Turns, then the turns between two rows, first turn first; the first pair answered:
K123:
|   6 |  -1 |  -3 |   9 |  10 |  -8 |  -9 |  10 |  -9 | -18 |  -5 | -10 |  -3 |   1 |   4 | => |  12 |   4 |   8 |  -7 |  -1 |  -3 |  -7 |   1 |  -7 | -16 |  -9 |  -2 |   2 |  15 |   9 |
|  -5 |  -8 |  13 |   6 |   1 |   0 |  10 |   5 | -10 |   3 |   3 |   6 |  -1 |  -3 |  -7 | => | -5 | -6 | 16 |  2 |  0 |  2 | 11 |  3 | -9 |  4 |  2 |  8 |  0 | -1 | -6 |
|   4 |   6 |   0 |   2 | -15 |  13 |  17 |   2 |  -3 |   2 |   5 |  -1 |  -8 |  -7 |   5 | => |   1 |   7 |  -4 |   3 |  -9 |   8 |  19 |   5 |  -5 |  -3 |   6 |  -6 |  -9 | -10 |  -2 |
| -9 | 11 |  0 |  7 |  1 | -1 | 11 |  3 | -5 |  5 | 13 | -9 | -1 |  4 |  6 | => | -7 | 12 |  4 |  1 | -2 |  1 | 10 |  0 | -4 |  6 | 11 | -7 |  0 |  8 |  6 |
K38:
|   2 |   8 |   7 | -23 |  -1 |   3 |   8 | -12 |  11 |   5 |  10 |  10 |  -5 |  12 |  -8 | => |   3 |   3 |   8 | -24 |   6 |  -3 |   5 | -11 |   8 |  -1 |   8 |   7 |   0 |  14 | -14 |
| -14 |   5 | -19 |  16 |  -5 |   7 |  -5 |   2 |  21 |  34 |  15 |  14 | -18 | -16 |  10 | => | -18 |  -7 | -14 |   8 |  21 | -20 | -14 |   9 |  15 |  30 |  14 |  19 |  -6 | -14 | -10 |
|  3 | -9 | 10 |  1 | -8 |  9 | -5 | -4 | -4 | -1 | -4 |  9 |  1 | -1 |  7 | => |  1 | -7 | 11 |  0 | -6 |  7 | -5 | -3 | -2 |  3 | -1 | 12 |  1 | -3 |  6 |
|   2 |  -1 |  -5 | -15 |  -3 | -16 |  15 |  -1 | -12 |  -1 | -10 |   3 |  10 |  -1 |   0 | => |   3 |   0 |  -7 | -14 |  -9 |  -9 |  16 |  -1 | -12 |  -5 | -13 |  -3 |   8 |   0 |   4 |
K570:
|  -7 |  -9 |  -7 |   9 |   8 |  -4 |   3 |   9 |  -9 | -14 |  -2 | -15 |  -1 |  -9 |  -9 | => |  -3 |  -9 |   3 |  18 | -10 |  16 |  -2 |  -1 |  -3 |  -3 |  -3 |  -4 |  -5 |  -9 |  13 |
|   0 |   1 |  -8 |   3 |  -4 |  -6 |  -8 |  -8 | -14 |  -8 |  -7 | -19 |  -1 |  27 |  12 | => |  -3 |   2 |  11 |  -4 | -12 |   2 |  -7 | -12 |  -8 |   4 |  -4 |   3 |   1 |  27 |  20 |
|  -4 |  -8 |   1 |   8 |  -4 |   0 |  -2 |   2 | -10 |  -9 |  -5 |  -9 |   8 |   2 |   0 | => | -4 | -8 |  9 |  5 | -6 |  3 | -2 | -3 | -7 | -4 | -3 |  1 |  9 |  1 |  4 |
|  10 | -12 |  -8 |  12 |  -4 |  -2 | -14 |  -4 |  -4 | -22 | -15 | -22 |   7 |  12 |   6 | => |   8 | -10 |  21 |   1 | -15 |   9 | -13 | -11 |   1 |  -4 | -11 |   9 |  10 |  13 |  17 |
K372:
|  -1 | -22 |  12 |  -4 |  -4 |   5 |   7 |   4 |  -7 | -19 |   0 | -21 |  17 |   5 | -16 | => |  -3 | -19 |  12 |  -6 |  -8 |   9 |  14 |   5 |  -6 | -19 |   2 | -23 |  14 |   6 | -15 |
| -7 |  6 |  2 | -8 | -7 | -5 | 10 |  3 |  0 | 10 |  2 |  3 | -1 |  2 | -6 | => |  -7 |   3 |   3 |  -7 |   0 | -11 |   2 |   5 |  -1 |  11 |   1 |   7 |   2 |   3 |  -9 |
|  -6 |   6 |   8 |   1 |  16 | -15 |   2 |  18 |   1 |  15 |  13 |  17 |   4 | -10 | -14 | => |  -2 |  -3 |   5 |  14 |  19 | -18 | -14 |  16 |  -4 |   7 |   4 |  13 |   8 |  -8 | -13 |
|  -8 |  -4 |  -6 |  28 |   3 |   4 | -10 |   6 |  -7 |  -8 |  -8 | -11 |  -5 | -16 |   0 | => |  -9 |   1 |  -3 |  24 |  -7 |  14 |   2 |   6 |  -5 |  -6 |  -6 | -14 |  -9 | -17 |   2 |
K361:
|  -2 | -11 |   2 |  16 |   9 |   5 | -10 |   9 |  -8 |   7 |  -1 |   6 |   3 |  -6 |   3 | => |   9 |  -4 |  -8 |   9 |   4 |   6 | -17 |  -2 |  -3 |   6 |  -5 |   1 |   7 |  11 |   7 |
|  -9 |  -7 |  -4 | -15 |  -2 |   4 |  20 |  11 |  -7 | -20 |  -7 | -14 |   3 |  15 |  -3 | => |  -9 |  -3 |  -7 | -16 |  -3 |   5 |  22 |  11 |  -5 | -19 |  -4 | -15 |   0 |  14 |  -2 |
|  2 | -1 |  2 | -5 | -2 |  5 | -5 | -3 |  0 |  1 |  7 |  9 |  7 |  1 |  3 | => |  1 |  2 |  0 | -6 | -3 |  5 | -2 | -3 |  1 |  1 | 10 | 10 |  4 | -1 |  2 |
| -2 | -3 | 18 | -4 | -9 | 11 |  5 |  0 | -5 |  0 |  0 |  7 |  2 | -1 |  6 | => |   1 |   1 |  13 |  -7 | -12 |  11 |   2 |  -8 |  -3 |   0 |  -2 |   4 |   3 |   8 |   9 |
Pairs:
Each pair is 2 to 3 turns apart.
|   7 |  -2 |  -3 |   3 | -16 |  14 |  -5 |  -5 |  -3 |  -8 |  -1 |  -5 |   1 |   4 |  12 | => |  -3 |   6 |   0 |  -4 | -14 |  15 |  12 |   3 |   1 |   3 |  10 |   4 |  -8 |  -9 |   6 |
K361, K372
|  -1 |   7 |  -3 |  15 | -11 |  19 |  -2 |   0 |   8 |  17 |   7 |  10 |  -7 | -17 |  18 | => |  -8 |   1 | -12 |   8 |  21 | -14 |  -4 |  13 |   3 |  11 |  12 |   5 |  -2 | -19 | -12 |
K38, K570
|   3 |  17 |  -6 | -24 |  -1 |   4 |   8 |  -8 |  11 |   5 |   3 |  -1 |  -7 |   5 |  -3 | => |  -3 |  11 | -17 |  -9 |  17 |  -9 |  -3 |   1 |   7 |   5 |   7 |  -3 |  -9 |  -8 | -12 |
K372, K123, K123
|   2 |  -7 |   2 |   7 |  -2 |   2 |  -9 |   1 |  -6 | -20 |  -9 | -12 |   9 |   5 |   3 | => |   2 |  -9 |   2 |  13 |  -3 |   4 | -13 |  -1 |  -5 | -17 |  -9 | -10 |   7 |   4 |   5 |
K123, K123
|   2 | -19 |   8 |   5 |   6 |  -7 | -14 |   1 |  -7 |  -8 |  -6 |  -5 |   8 |   3 |  -7 | => |   2 |  -3 |   0 |   4 | -16 |  18 |   7 |  -1 |  -2 |  -6 |  -1 | -15 |  -6 |  -2 |   7 |
K38, K372, K361
|   1 |   4 |   7 |  -7 | -17 |   3 |  14 |  -2 |  -9 | -19 |  -5 | -21 |   3 |  11 | -11 | => | -10 |  -2 |  29 |   0 | -14 |   7 |   7 |   2 |  -2 |   7 |   6 |  16 |  -3 |  -7 |  -3 |
K570, K123, K570
|  -3 | -10 |   9 | -10 |  -2 |   1 |   3 |  -2 |  -1 |   0 |   2 |   8 |   5 |   4 |  -4 | => |  -1 |  -6 |  -4 |   3 | -10 |  13 |  -1 |  -6 |   4 |   5 |   3 |   1 |  -4 |  -1 |   9 |
K570, K570, K38
|  -1 |   0 |  -9 |   0 |   3 |  -3 |   6 |   4 |  -8 |  -6 |  -1 | -13 |   0 |   4 |   0 | => | -5 |  6 | -3 | -2 | -3 |  4 | 10 |  2 | -1 |  9 |  6 |  3 | -5 | -2 |  7 |
K38, K38, K570
|   9 |  33 | -20 |  -5 | -14 |  18 |  -5 | -15 |  15 |   0 |  -7 | -16 |  -4 |  23 |   3 | => |  -7 |  29 | -13 | -24 |  14 |  -9 |  15 |   4 |   7 |  -7 |   3 | -15 |  -3 |  14 | -30 |
K570, K123, K123
|  -7 |   6 |   6 | -24 |  -7 |   5 |   3 |  -9 |  -5 |  12 |  -3 |  19 |  -1 |  13 |  -9 | => |  -7 |  -5 |   8 | -20 |   0 |  -3 |   4 |  -2 | -18 |  -8 | -12 |   3 |   5 |  15 | -17 |
K361, K38, K38
|   2 |  -3 |   1 | -15 |  11 | -15 | -18 |  -7 |   6 |  11 |  -3 |  18 |   6 |  10 |  -3 | => |   0 |  -6 | -15 |   7 |  16 | -14 | -24 |  -1 |   5 |   8 |  -1 |   5 |  -1 |  -2 |  -1 |
K123, K570
|   5 |  -5 |  -9 | -17 |   0 |  -4 |  14 |  -4 |  -1 | -12 |   4 | -16 |   6 |   8 |  -6 | => |   0 | -11 |   0 |  10 | -10 |  14 |  -1 |  -7 |   6 |   6 |   9 |   5 |  -5 | -11 |  17 |
K123, K123, K570
|   2 |   2 | -13 | -16 |   7 | -14 |   6 |   4 | -15 | -12 |  -7 | -21 |  16 |   5 | -14 | => |   0 |  17 | -13 | -28 |  -3 |  -3 |  23 |   1 |  -8 |   1 |   1 | -16 |   8 |   3 |  -8 |
K38, K372, K372
| -11 |   2 |   3 |   7 |  10 |   4 |  18 |   8 |  -5 |   3 |   8 |  12 | -17 | -18 |  -1 | => | -12 |   2 |   4 |  -1 |  13 |   0 |  21 |   9 |  -7 |  -1 |   8 |   8 | -15 | -15 |  -6 |
K123, K123, K123
|   8 |  -2 |  -1 | -10 |  16 | -19 | -17 | -10 | -11 |  -2 |  -4 |   3 |  13 |   8 | -14 | => |  -8 |   5 |  -3 |  -3 |  20 | -13 |   3 |   6 |  -8 |   9 |  14 |   7 |  -6 | -19 | -17 |
K361, K361
|   6 |   7 | -14 | -20 |  11 |  -5 |  -4 |  -6 |  12 |   0 |  -9 |   5 |   9 |  15 | -11 | => |  11 |   4 | -18 | -11 |   2 |   3 |  -8 | -10 |  11 |  -7 | -14 |  -5 |   8 |  17 |  -2 |
K372, K38
|  14 |  13 | -16 |  -1 |  -3 |   0 |  -2 |  -3 |   1 |   3 |   2 |   4 |  -2 |  10 |   7 | => |   8 |   6 | -15 |   7 |  10 |  -8 |  -8 |   4 |   0 |   7 |   5 |  11 |  -3 |   0 |   3 |
K570, K372, K123
| -12 | -29 |  41 | -15 |   1 | -10 |   7 |  11 | -13 |  -7 |   0 |   4 |   3 |  -5 |  -4 | => |  -8 | -33 |  38 |  -5 |  -1 |  -9 |  -2 |   9 | -16 | -15 |  -4 |  -3 |   4 |  -2 |   0 |
K372, K372
| -11 |  -8 | -15 |  36 | -11 |  10 |   2 |  12 | -13 | -21 |  -6 | -33 | -11 | -12 |   6 | => |  -9 | -25 |  11 |  42 | -11 |   8 | -18 |   6 | -17 | -19 | -13 | -10 |  -1 |  -9 |  10 |
K38, K361
|  -4 |  -5 |  -7 |  23 |   1 |   6 |  -2 |   6 |  -5 |  -5 |   0 | -11 |  -8 | -14 |   3 | => |  -6 | -12 |  15 |  -3 |  13 | -14 |  -3 |   5 |  -8 |  -4 |   0 |   7 |   8 |   0 | -12 |
K361, K570, K570
